In the data rows, 128 means zero.
Here is a table of points, one per row:
[ 81  95 155 146 132  84 120 126 118 206 141 155 121 162 166 128 107 138
 122 196 171 128  91 146  91 136  70 153 124 140 130  76 156 161 168 150
 205 137 179 134 138 120 149  88 163 152  93 129 109  60  60 141 105 169
 140 142  84 142 123 114  82  93 152 142]
[ 74  84 153 106  85  96 124 143 105 177 117  95 181 166 117  93 120 176
 124 151 108 164 136 150 147 126 168  75 119  73 104  83 141 195 121 165
  86 128  99 137 128 144 114 118 174 192 158 161 113  95  99 180 136  99
  97 171 126 118 126  74 131 157 150 140]
[158 114  98 202 183 100 103 140 128  96 106  98 124 150  99 126 106 112
 228 125 105 118 119 162 122 152 171  92 113 174 110 159 115 134 112 125
 123 166  64 112  93 186 130 125 166 115 112 120  93 134 165  94 161 138
 162  52 121 108 136  76 124 106 131 116]
[149  84 142 107 138  64 115 100 140 123  98 151  89 138 110 156 124 118
 160  65 128 169 183  93 107 107 161 136 103  91 115 131 118 103 199 131
 177 127 118 139 135  73 174 113 100 142 146 124 147 125 156 104 143 114
  82  89 182 174 142 176 163 153 188  83]
[171 125  42 101 139 114 161 125 111 127 198 104 158  90 176  92 144 109
 106 172  72 180 103 128 123 168 110 182 144  64  94 160 130 170 157 119
 144 124 131 170 150 148 123 126 111 147 122 109 125 106 197 118 103 107
 174  90  98 143 103  82 132 132  87 121]
[139  98  95 135 148 162 109  58 142 167  51  96  88 174 125 119 100 141
  57 159  77 107 174 182 114  88 159 128 112  93 120 181  97  59 110 100
 130 111 186 104 120 146 149 133  79  96  77 131 186 116 160 177 166 190
 104 153 125 187 109 110 133 148 140  68]
[125 155 144 131 114 179 166 120 153 118 168  80 131 182  88 133 124 181
 133 118 164 186  80 113  85 131 135 170  73 127 159 145 181 183  62 129
 141  93  83  83 136  82  99 121 153 151 132  92  69 129  72 129 161 137
 179 129 164 171 145 128  98 137 154  72]
[142  98 128  81 101 128 131  73  69  97 132 155 117 162 214 137  92  71
 118  95 152 101 119 131 132  33 130 144 148 161 104 157 170 130 128  85
 118 108  92 139 146 115 144 137 122 210 165 126 161 166 136 120 177 111
 105 123  90  98 142 169  96  94 142 114]
[170 139 142 152 124 135 167 113 190 124 110 144  35  71 132 132 129 119
 112 127  96 183 115 115 178  74 122 155 154 158 137 118 104 150 159  69
  95 123 123 119 135 170 161  69 165  97 110 103  88  99 110 136 128 121
 121 157 120  49 140 141 149 164 158 100]
[ 70 191  78 135 147 165 170 148 136 175 122 144 149 153 125 166 127 132
 137 105 152 140 144 241 108 100 138 112 101 131 179 133 202 121 232  76
 116 109 137 124 127 153 120 138 127 109 171 118 164 183 115 118 124  87
 109  75 140 125 139 157 169 153 138 139]
[168 147 117 133 126 148 199 202 141  80  90 125 163 106  95  86 136  90
 100 130 177  94 131  90 106 128 130  66 166 137  89 163 145 132 134 130
 127  84 110 113  51 131 184 135 108 154 134 159  97  87 109 134 133 111
 109 136 124 159 110 100  73  87 117 126]
[128  83 168 129 121 103 184 155 133  79 156  73 136  54 132 144 113  88
 136 101 122  88  99 185  71 175 180 139 116 167 142  92  52 116 103  75
 161 115 131 142 152 110  69 133 134 142 127 114 181 115  78 132 100 115
 109 121 114 144 156 127 111 171 144 119]
[145 192 192 135  91 152  96 146 144 188  98  71 166 119 172 125 121 147
  95 108 149  82 141 110 174 104 190 170  80 113  79 163  75  54 139 125
 120 181 131  83 167 128 196 140 142 121 144 126  58 173 142 121 118 182
 125  78  94 137 124 142 128 165 129 117]
[172 136 145  95 111 105  88 103 151 137  88 133 102 110 137 140  82 123
  74 147 162 194 151 118 136 163 112  84 135 137 190 114  95 112 137 133
 137  96  65  87 176 150 109 155 104 109 113 188 114 146 141 136 103  78
 137 101  91  93  94 131 110 110  91 183]
[138 153 124 112  91 105  89 137 139 137 145  94 144  95 185 156 119 171
 150  83 127  96 193 131 179 106  99 140 143 171 120 158 127 221  92 144
 158 108 171 133 106 142 147 113 115  87  60 127 161 157 126  88 129  79
 102 135 155 154  90 109 134 148 119 157]
[133 103  85 174 162 136 129 113 132 159 141 210 161 125  87 112 115 107
 120  34 104 109 179 130 137 104  92  72 145 121  92 107 104 134  86 139
 159 107 122  85 113 137  94 123 152 156 143  76 152 126 132 136  81 144
 179 131  75 144 139 170 127 117 144 123]
[114  66 119 145 121 187 127  98 166 153 121 175 171 133 116  98 130  83
 158 156 207 103 107 116 116 142 175 122 126 142 145 156  79 125  77 167
 103  96 153 204 130 116 167  90 146 109 107 120 128 165 137 109 102  99
 164 123 138 175 168 130 194 128  87 121]
[ 68 120 156 123 125 165 135 138 112 142 119  87 109 137 128 202 133 169
  91 125 147 117 103  73 178 170 105  79  99 138 180 122 139 161 166 114
 136 115 173 199 133  76 130 165 109 191 111  91 116  80 193 130 146 152
 167 161 102  84 179  88 116  87 176 158]
[174 162 138 128 130 134 113 169 118  92 164 174  74 176  97  87 104 212
 166 155 134 111 117 136 134 108 111 130 112 100 119 136  68  84 163 143
 137  98 154 153 127 114 123 120 120 159 185 114 183 129  88 112 167  83
 149 180  92 123 122 137  98 154  99 171]
[139 154 115 136  94 126 102 188 176 125 145  73 142 181 118 112 136 122
  70 133 108 145 102  89 103 116 119  96 162 195 120  57 137 105 123 138
 148 192 171 112 165 166 107 121  91 118 135 141 183 113 141 101 166 128
 117 137 162  90 178 130 190  99  67 108]
[171 103 157 121 167 104 160  96  73 119 201  76 122 158  86 110 158 114
 125 152 150 148 140 102 177 192 110 137 130 162 104 114 157 107 127 167
  70 122 122 128 106  81 115  78 141  85  96 117 163 184 131 152  74 150
  73  92 113 107 104 176 117 111 132 144]
[116 164 133 128 113  87  87 114 161 127 171 219 131 183 113 122 198 101
 117 117  85  97  98  76  99 141 147 135 109 113 163 126 180 101 116 102
 102 138 124 143 113 148 132 134 131 111  96 143  99 120  91 146 115  93
  93 123 114 150 179  50 110 137 152 167]
[142 157 132 111  93 149 160  89 161 117  69 165 131 143 171  92 180 144
 154 134 162  85 128 147 148 239  95 126 129  76 149  69 164 110 120 155
 121 170  75 111  88 127  96 178 148 156  85  87 135 110 114 132 160 123
 143 148 156 134 117 115 162 141 148 110]
[115 154 180  72 169 175 103 184  73  78 119 127 122 145 157 144 145 116
 183 155  71 152 181 111 120 143 172 123 216  87 163 113 155 127 102 116
 112 112 149 135 154 176 118 139 114  94 163  87  91 107 104 136  81 171
 102 107 159 128 126 150 129  69  64 132]
[105  98 112 162  70 119  92 123 103  90  95 182 163  73  65 139  95 139
 130 148  93 132  84 121 181 161 135 184 136 141 132 184 177 111 140 124
 145 153 137 102 153  78 113 164 146 119 140 147 147 111  74 109 117 121
 107 128  96  89  38 151 161 115 132  92]
[ 70 158 144 116 139 117 120 105 129  67 179  98 134  58 113 105 130 107
 145 137 138 165 152 151  90 124  57 137 154 105 115 177 108 102 114 214
  90 141 161  86 164 141 149 143 128  99  87 168  98 150 160 102 137 156
 120 168 104 108 155 118 177  85 203 142]
[112 127 118 187 120 145  86 110  88 103 119 144 127 113 168 124 168 105
  87 124 101 126 179 161 101  60  74 111  88 165 110  81  59 155 113 101
  96 140  91 174 103  36 130 148  82 100 157 151  98 107 118 134 141 122
 140 124 132 118  58 144 112 130 103 125]
[133 131 104 120 151  79 133 152  96 152 138 174 124  94 128 140 172 166
 132 119 143  94 109 153 123 166 134 154 155 155 101 156  95 112  98 104
  95  96 131  82 114 111  82  80 133 138 121 177  94 112 189 138 131 157
 134 153 215 130 129 138 128  84  64 138]
[ 75 122 136  93 169 155 154 134 152 112  91 120  88 117 112 176 132  93
 149 136  91 106 104  89 130  96 149 167  83 119 100 139 156 158 161 185
 116 183 116 109 107 161 105 135 106  91 167 144 183 171 124 137 100 137
 196 168 181 128 155 144  92 147  90 171]
[138 130  88 123 166 121 116 140 101 174 149  96 137  73 107 144  99 146
 158 134 142 121  77  92 130  87  87 120 167  82 175  69 153 107  79 116
 171 164 143 199 112 174 111 179 131  91 183 152 103 163 179 140 135 165
  99 146 170 129 113 163  95 220 136 140]
These points spread out most along one direction. Take the direction at right angles to it along which they spread out most. Go by this last direction. For each point below, how far along it does it lie, from 0 to 99? 50 is the average, and the first point above lies past it. One standard deviation of the points above along it is 16.
[138 153 124 112  91 105  89 137 139 137 145  94 144  95 185 156 119 171
 150  83 127  96 193 131 179 106  99 140 143 171 120 158 127 221  92 144
 158 108 171 133 106 142 147 113 115  87  60 127 161 157 126  88 129  79
 102 135 155 154  90 109 134 148 119 157] 43
[158 114  98 202 183 100 103 140 128  96 106  98 124 150  99 126 106 112
 228 125 105 118 119 162 122 152 171  92 113 174 110 159 115 134 112 125
 123 166  64 112  93 186 130 125 166 115 112 120  93 134 165  94 161 138
 162  52 121 108 136  76 124 106 131 116] 29
[168 147 117 133 126 148 199 202 141  80  90 125 163 106  95  86 136  90
 100 130 177  94 131  90 106 128 130  66 166 137  89 163 145 132 134 130
 127  84 110 113  51 131 184 135 108 154 134 159  97  87 109 134 133 111
 109 136 124 159 110 100  73  87 117 126] 41
[ 75 122 136  93 169 155 154 134 152 112  91 120  88 117 112 176 132  93
 149 136  91 106 104  89 130  96 149 167  83 119 100 139 156 158 161 185
 116 183 116 109 107 161 105 135 106  91 167 144 183 171 124 137 100 137
 196 168 181 128 155 144  92 147  90 171] 42
[170 139 142 152 124 135 167 113 190 124 110 144  35  71 132 132 129 119
 112 127  96 183 115 115 178  74 122 155 154 158 137 118 104 150 159  69
  95 123 123 119 135 170 161  69 165  97 110 103  88  99 110 136 128 121
 121 157 120  49 140 141 149 164 158 100] 53
[ 70 158 144 116 139 117 120 105 129  67 179  98 134  58 113 105 130 107
 145 137 138 165 152 151  90 124  57 137 154 105 115 177 108 102 114 214
  90 141 161  86 164 141 149 143 128  99  87 168  98 150 160 102 137 156
 120 168 104 108 155 118 177  85 203 142] 26
[142 157 132 111  93 149 160  89 161 117  69 165 131 143 171  92 180 144
 154 134 162  85 128 147 148 239  95 126 129  76 149  69 164 110 120 155
 121 170  75 111  88 127  96 178 148 156  85  87 135 110 114 132 160 123
 143 148 156 134 117 115 162 141 148 110] 54
[139 154 115 136  94 126 102 188 176 125 145  73 142 181 118 112 136 122
  70 133 108 145 102  89 103 116 119  96 162 195 120  57 137 105 123 138
 148 192 171 112 165 166 107 121  91 118 135 141 183 113 141 101 166 128
 117 137 162  90 178 130 190  99  67 108] 38
[133 131 104 120 151  79 133 152  96 152 138 174 124  94 128 140 172 166
 132 119 143  94 109 153 123 166 134 154 155 155 101 156  95 112  98 104
  95  96 131  82 114 111  82  80 133 138 121 177  94 112 189 138 131 157
 134 153 215 130 129 138 128  84  64 138] 25
[112 127 118 187 120 145  86 110  88 103 119 144 127 113 168 124 168 105
  87 124 101 126 179 161 101  60  74 111  88 165 110  81  59 155 113 101
  96 140  91 174 103  36 130 148  82 100 157 151  98 107 118 134 141 122
 140 124 132 118  58 144 112 130 103 125] 60
[ 81  95 155 146 132  84 120 126 118 206 141 155 121 162 166 128 107 138
 122 196 171 128  91 146  91 136  70 153 124 140 130  76 156 161 168 150
 205 137 179 134 138 120 149  88 163 152  93 129 109  60  60 141 105 169
 140 142  84 142 123 114  82  93 152 142] 73
